Each row is where one point has got to under a steady rotation. How many steps took it there?
The counts run from 0 to 187.
[167  99 123 165 126 120 134 141 101 145 158 105 192  99 150  88 161  81
 137 112  93 101 174 129 144 118 118 124 148  94 152 135 141 153 127 158
  99 138 145 142  88 139 164 111 125  83] => 185
[148 109 113  97 106 125 164 114 103 138 134 123 150  96 128 134  79  93
 111 105 140 164 156 116 119 163 139 117 112 135  97 146 159 118 144 170
  84 179 172 110  75 131 132 138 132  88] => 36
[133 126  77 136 134 120 120  53 126 115 169 120 104 135 143  99 124  94
 139 107  76  88 166 169 123 113  82 145 125 129 125 117 107 110 146 162
  82 117 151 156 148  99  98 102 131 110] => 169
[163 125  89 121 121 133 132  95 173 109 116 103 156 147 146 130 151  90
 164 108 147 112 188 154 100 114 149 115 128 103 143 125 172 124 153 156
 119 149 132 143 109 141 143  95  72  85] => 20
[181 118 104 110 121 120 136  98 172 148 167  96 134 135 175 115 167 106
 194 131 130 134 165 142 131 137 110 110 146 101 151  88 148 176 121 131
  99 152 137 139 135 140 126 128 142  79] => 102
[134 112  73 105 128 148 131 105 150 124 132 124 175  96 146 122 110 107
 185 129 117 107 181 136  88 168 152 143 112 126 130 117 150 120 144 144
  96 191 136 130 110 128 105 106  98  80] => 137
[101 178  94 124 115 158 169  83 213 109 117  91 142 142 114 149 152  90
 171 116 133 129 135 128 141 125 124 100 133 112 149 127 172 135 154 148
 118 146 178 137 143  99 116 125  98 150] => 122
[128 113 129  95 112 126 152 129  99  97 121 154 179  72 130  98 101  70
 100  99 124 141 160 122 116 130 130 118 109 145 116 145 106 101 125 137
 124 148 182 122  70 117 141 156 120 105] => 152
[123 159 109 152  99 119 138 122 116 111 144 122 146 114 121 127 140  79
  74  68 139 151 116 131 195 107 113 102 113 131 146 142 152 130 155 196
  82 127 168 138 129 133 142 148 118 101] => 96
[191 120 139 148 129 111 115 118 112 137 142 130 186 110 148  85 163  83
 149 106 103 144 171 151 110  93 116 104 149  85 158 125 118 140 129 140
  98 135 135 152  95 120 156 118 124  90] => 184
[ 94 142  97 127 133 156 140  70 188 107 133 115 134 123 126 112 120 102
 188 135  76  96 153 136 100 133 117 126 137 121 121 136 129 116 147 121
 109 143 182 144 135  75 103 122 113 156] => 146
[110 163  88 136 118 143 133  54 149 115 128 122 112 129 104 141  82 104
 127 101 111 136 138 139 110 137 123 121 119 133 103 155 160  84 178 181
  81 159 177 140 128  89 103 115 109 140] => 40
[153 106 117 159 118 122 160 153 104 156 168  97 187  95 147  89 154  89
 128 104 108 120 150 108 170 139 108 122 141 105 151 128 144 171 120 166
  81 147 151 137 102 144 160 124 140  84] => 93
[189 116 150 130 105 104 108 113 131 148 140 121 156 111 172 110 131  92
 142 109 138 178 158 135 109 125 137  87 144  85 125 138 161 145 137 146
  93 165 149 132  95 143 159 142 136  64] => 11
[161  96 128 143 110 114 121 117 111 152 149 103 154 109 162 114 120  89
 117 103 131 147 155 112 131 140 134 108 142  99 114 153 182 150 154 169
  97 169 165 127  88 157 173 134 128  73] => 12
[138 167 118 129 107 116 126  75 161  81 137 135 112 150 148 111 167  68
 120  89 122 138 151 166 150  63  93 102 132 115 152 111 109 125 133 145
 128  98 169 153 142 107 130 140 122 120] => 87
[129 172  99 111 118 146 115  73 199 115 120 134 152 118 122 129 115 118
 196 117 126 153 144 155  94 132 135 109 123 116 139 117 134 100 147 128
  95 168 145 143 147  79  83 135 112 125] => 135
[125 130 138 145  98 130 139 126 146 156 162 100 146 101 161 115 133  95
 131 120 127 159 116 101 179 161 117  98 147 109 120 142 173 183 143 158
  90 163 190 123 122 135 151 162 157 100] => 106
[117 169 122 149 101 142 157  96 149 114 112 120 138 133  99 144 113  85
  94  84 142 153 131 116 135 111 130  91 134 114 113 170 181 104 164 181
  99 148 190 138 106 111 145 132 100 138] => 120
[119 140  78 132 136 144 164  67 130 105 141 116 128 135 104 110 115  87
 137 108  80  88 167 148 118 110  97 140 125 133 125 126 107  90 135 157
  91 114 172 152 122  77 102 100 114 145] => 157
[140 102 121 128 109 132 173 127 127 145 136  89 158 110 136 125 115  91
 123 120 132 131 154  89 132 152 139 107 142 105 102 152 176 156 139 167
 108 162 188 125  75 148 178 126 123 101] => 117
[182 114 146 100 106 114 135 114 163 138 120 115 164 113 163 118 147  92
 170 122 152 175 169 133  95 127 139  84 147  85 129 126 156 147 127 121
 119 167 161 129  82 139 157 142 129  80] => 115
[131 135 132 144 109 119 162 154 137 148 164 106 180  89 142 105 160  89
 128 102 118 143 119 105 191 136 105 102 143 112 147 123 141 171 119 150
  91 140 179 125 114 128 150 159 158  99] => 94
[129 125 120 147 116 123 159 144 119 155 171  94 170  92 148 103 150 101
 124 109 116 136 127 104 189 156 108 116 143 116 138 129 155 178 130 170
  78 156 171 127 116 141 153 143 156  87] => 1
[161 108 121 121 106 123 180 129 114 144 120  97 169 104 115 128 111  87
 105 101 150 151 161 103 123 140 136 103 133 112 109 149 182 133 134 168
 102 168 178 118  64 138 169 122 119  95] => 24
[162 104 117  99 117 138 139 106 195 137 137  90 152 128 170 122 153 101
 195 137 136 129 176 131 104 145 135 105 145  94 131 108 169 165 127 121
 126 158 164 137 108 151 147 130 124  86] => 114
[ 98 167 105 135 105 150 127  76 215 103 137  96 112 149 156 138 156  94
 154 112 132 129 126 136 156 126 120 101 136 115 141 124 176 151 164 159
 116 141 181 142 165 124 124 143 107 120] => 110
[136 108 124  89 110 116 128 116 111 118 125 150 163  78 142 113  82  90
 116 110 134 160 165 123  97 156 150 120 110 141 100 151 134 111 142 147
 106 177 176 114  77 124 139 156 126  78] => 140
[114 135 114  98 103 132 197 110 153 148 141 105 137 101 110 141  91 100
 130 125 135 154 130  99 159 169 118 103 132 139  94 140 157 141 133 153
  89 165 206 109 102 112 125 160 154 124] => 130
[112 153 104 138 132 141 144  60 136  98 123 128 123 133  95 115 104  83
 122 102  89 108 160 146  99 106 116 124 128 131 111 158 130  80 156 159
 102 126 182 151 114  77 117 106 106 153] => 52
[187 111 144 103 104 116 157 132 137 141 117 119 177 110 135 127 128  88
 142 108 157 183 167 122 106 122 140  87 139  95 125 131 163 128 125 138
 114 163 165 133  67 129 163 144 120  89] => 23
